Rotation paths and how fast each direction turns (degrees per step)
Each turn is a multiple of 5 degrees from 10 to 175, or 0.
Each row of a path follows its step; steps can be skipped.

step 0: [ -3.7 -15.4  -9.7  31.7   1.3 -10.9  -8.0  17.5  12.5  -4.5 -14.7  11.9
 -11.6  -9.0  -9.3  -0.5 -14.3 -11.3  -8.9   2.2  -2.4 -32.5   2.1   2.1
   2.3  11.2 -11.4 -17.8  -8.2 -12.4   0.6 -11.8   0.5  -0.7   0.3   8.9
   6.1   8.1  -2.3  -7.0   7.0   6.4 -23.4  12.0   1.3]
step 1: [  0.4 -19.8  10.8   4.0 -16.6  19.6 -20.3  -6.1   4.1  12.2  -9.3 -15.5
   9.0 -11.8  -3.0   6.0   4.9  -3.0 -18.2 -17.8  14.5  -0.9   5.3 -14.2
 -11.7  -6.3   0.2 -12.0  12.1  -9.4   2.7  -0.9  -9.9 -15.2   5.6  -2.8
  21.9   3.2  12.2  -4.3 -26.5   2.1   1.5  15.3  -8.8]
step 5: [  1.7  -2.5  -5.5  28.7   9.7  -8.3  -6.3  16.1  14.9  -8.2 -14.7   8.9
  -4.9   0.5  -2.2  -8.3 -17.5   5.4 -12.1   3.0 -19.1 -13.6 -16.0  -4.8
  28.7  20.5 -19.7  -3.4  15.0  -6.1   7.1  -9.3  -2.3 -11.7  -4.6  12.0
 -10.9   8.7   1.7  -1.6  -6.1   2.7  -2.1   5.1 -14.1]
step 7: [-19.0 -15.3  -2.6   4.1  -7.7  15.5 -14.6  31.3  -6.7  10.8 -11.5  -1.9
  11.2  15.1 -18.9   1.5 -10.9 -13.1  10.5  -9.0 -14.5 -12.1  -1.8  -9.1
  -8.6  -0.2   2.6  -8.6 -22.6   2.2  -4.4 -13.4   9.1   4.7  -9.7   8.5
 -13.7   3.1  15.6  -3.2 -15.0   3.4   4.7   4.3  13.9]
step 9: [  2.9 -19.4  13.5 -13.5 -26.2  -0.1  -6.9 -15.9  -1.0   4.1   5.6  11.0
   9.2  -4.6 -12.5 -22.2  -4.7  28.4   0.7 -13.4 -18.1  10.0   9.6  -3.9
   3.7  -3.7  11.6  -6.2 -15.1  -3.5  -7.5 -15.3   6.0   0.8 -12.5  13.7
  -3.4   0.6   0.9  14.2  13.9   6.7 -10.5   2.6 -16.6]
step 13: [ 19.1 -11.1 -22.0   3.2 -18.1 -11.3 -13.9  -6.4   1.4   7.5  -6.0   6.5
   4.4   5.9  -1.3  -8.1  -1.5 -14.0   5.1 -12.6  -0.7 -21.1  -5.3  -7.0
 -13.6 -26.5 -21.5  -8.2   0.3   9.9  15.9   3.3 -13.7 -11.0   6.9  -0.3
   5.4  -2.9  20.0 -23.5   0.9  -3.7   2.0  11.5  -4.0]
step 14: [  0.6 -14.6   3.3 -11.7 -21.9  22.3   0.8   0.3 -14.4   3.1   1.8  -5.8
   3.0   8.0 -12.3 -33.1  -4.3  13.6  -6.5  -1.2   0.7  16.6   6.1  -7.5
   5.5  -7.8  -1.4  -9.4  -4.8  -2.4 -12.1 -18.0 -16.4   6.3 -15.1   8.0
  -3.1  -3.9  29.3  -0.6  -5.3   8.7  -6.5  -8.2 -14.6]
step 21: [ 12.2 -12.0  -8.4   3.2  -5.4  13.9   0.5   6.9   9.0   3.1  14.5  10.6
  -3.6 -20.2  14.4 -13.4  -8.8   5.1  -5.0  -6.5   5.6  20.4  -3.8 -12.5
  -4.1  -7.1   8.9  -5.1  -2.5 -12.1 -26.9  -0.2   0.4  -8.2   5.0  11.2
  11.7 -13.8  12.6  -8.3  39.8   2.0   2.7   0.4  -6.5]
[ 3.6 -0.9 -5.6 -0.5  1.2 -2.1  3.3 -1.8 -2.3 -1.8  1.5  0.9  2.6  1.7
  2.6 -2.6  1.2 -3.9 -6.9  4.1  5.5  1.4 -3.7 -2.2  5.4 -1.6  7.9  5.4
 -4.8  4.8 -0.9  0.8 -5.2  5.8  0.4 -1.2  2.6 -3.7  5.7  1.7  5.8 -5.3
  2.5 -0.4  4.1]	10
[  5.8   1.1  -0.6   0.3  -4.3  -0.7  -0.3  -4.9 -11.5  -0.7  -0.1   7.3
  -0.9   8.3  -0.6  -1.4   2.2   6.0   1.7   1.3   0.1   5.2  -0.7   0.7
  -5.6  -1.1  -0.1  -4.1   1.5   1.2  -4.7  -1.9  -5.5  -0.1   0.6   1.5
  -6.8   2.5  -2.9  -0.8   0.0   1.1   2.7   2.1   3.2]	65
[ -0.4  -4.5  -2.9  -0.1   0.4   0.1  -4.5   1.8  -0.5   0.5  -0.7  -5.7
   0.2  -2.7  -3.9   2.9  -1.0  -0.6   0.8   3.9  -0.6   2.5   0.4  -4.9
   0.7  -5.3  -1.6   8.2   4.9  -2.0   0.7   3.9  -3.1   5.4  -5.4  -1.1
 -11.4   7.3  -0.7  -0.8   4.0   1.9  -4.5  -0.5   1.4]	40
[-6.5 -2.0  0.5 -1.6 -7.3  5.1  9.3 -3.0  0.4  5.6 -0.2 -5.6 -4.9  2.9
  0.4  0.3  0.8  1.3  2.5 -2.5 -1.9 -2.3  3.3  1.9  3.4  1.5  8.5  0.3
 -0.6 -4.3 -2.8 -0.8 -0.7  3.5 -2.8  1.9 -3.9 -1.8  1.9  1.7  2.9  4.8
  5.6  3.8 -2.6]	145
[ 4.1 -1.1  2.8 -3.1 -3.1  1.0  0.8 -5.0  3.9  0.1 -6.8  0.0  3.4  1.7
  4.0 -0.7  0.4 -0.8 -8.0  7.2 -1.2  2.8 -2.9 -0.7  2.0 -3.0  1.3 -2.9
  0.5 -6.8  6.3 -6.6  0.9 -0.3 -4.3 -2.3 -3.3 -4.1 -2.9 -6.2 -4.0 -0.5
 -1.7 -0.6 -5.7]	85
[-3.2  1.4 -0.4 -2.5 -0.9  8.8  1.9  2.9 -0.2 -6.8  9.0 -0.4  9.5 -1.4
 -4.2 -7.0 -1.9 -1.7 -1.0  0.8 -2.0  5.8 -0.6  0.1 -4.3 -0.1  5.5 -0.8
 -4.5  0.0  2.8 -1.4 -0.8  0.9  1.6  0.6  0.7  4.5 -4.6  2.0 -1.0  4.0
 -2.3  1.1 -3.3]	145
[ 2.8 -7.9  1.6 -0.2  2.9  1.2  2.3 -1.6 -2.4  0.3 -7.1  2.0  4.9 -4.6
  3.0 -2.1 -0.4 -4.2  2.5 -5.7 -2.5 -1.8  2.3  0.0 -3.6 -0.2  7.8 -4.3
  2.9  4.6 -0.7  4.1  4.1 -1.6 -2.2 -3.4 -1.6 -3.6 -4.7 -1.1  4.3 -0.5
 -6.2  4.9  5.2]	120
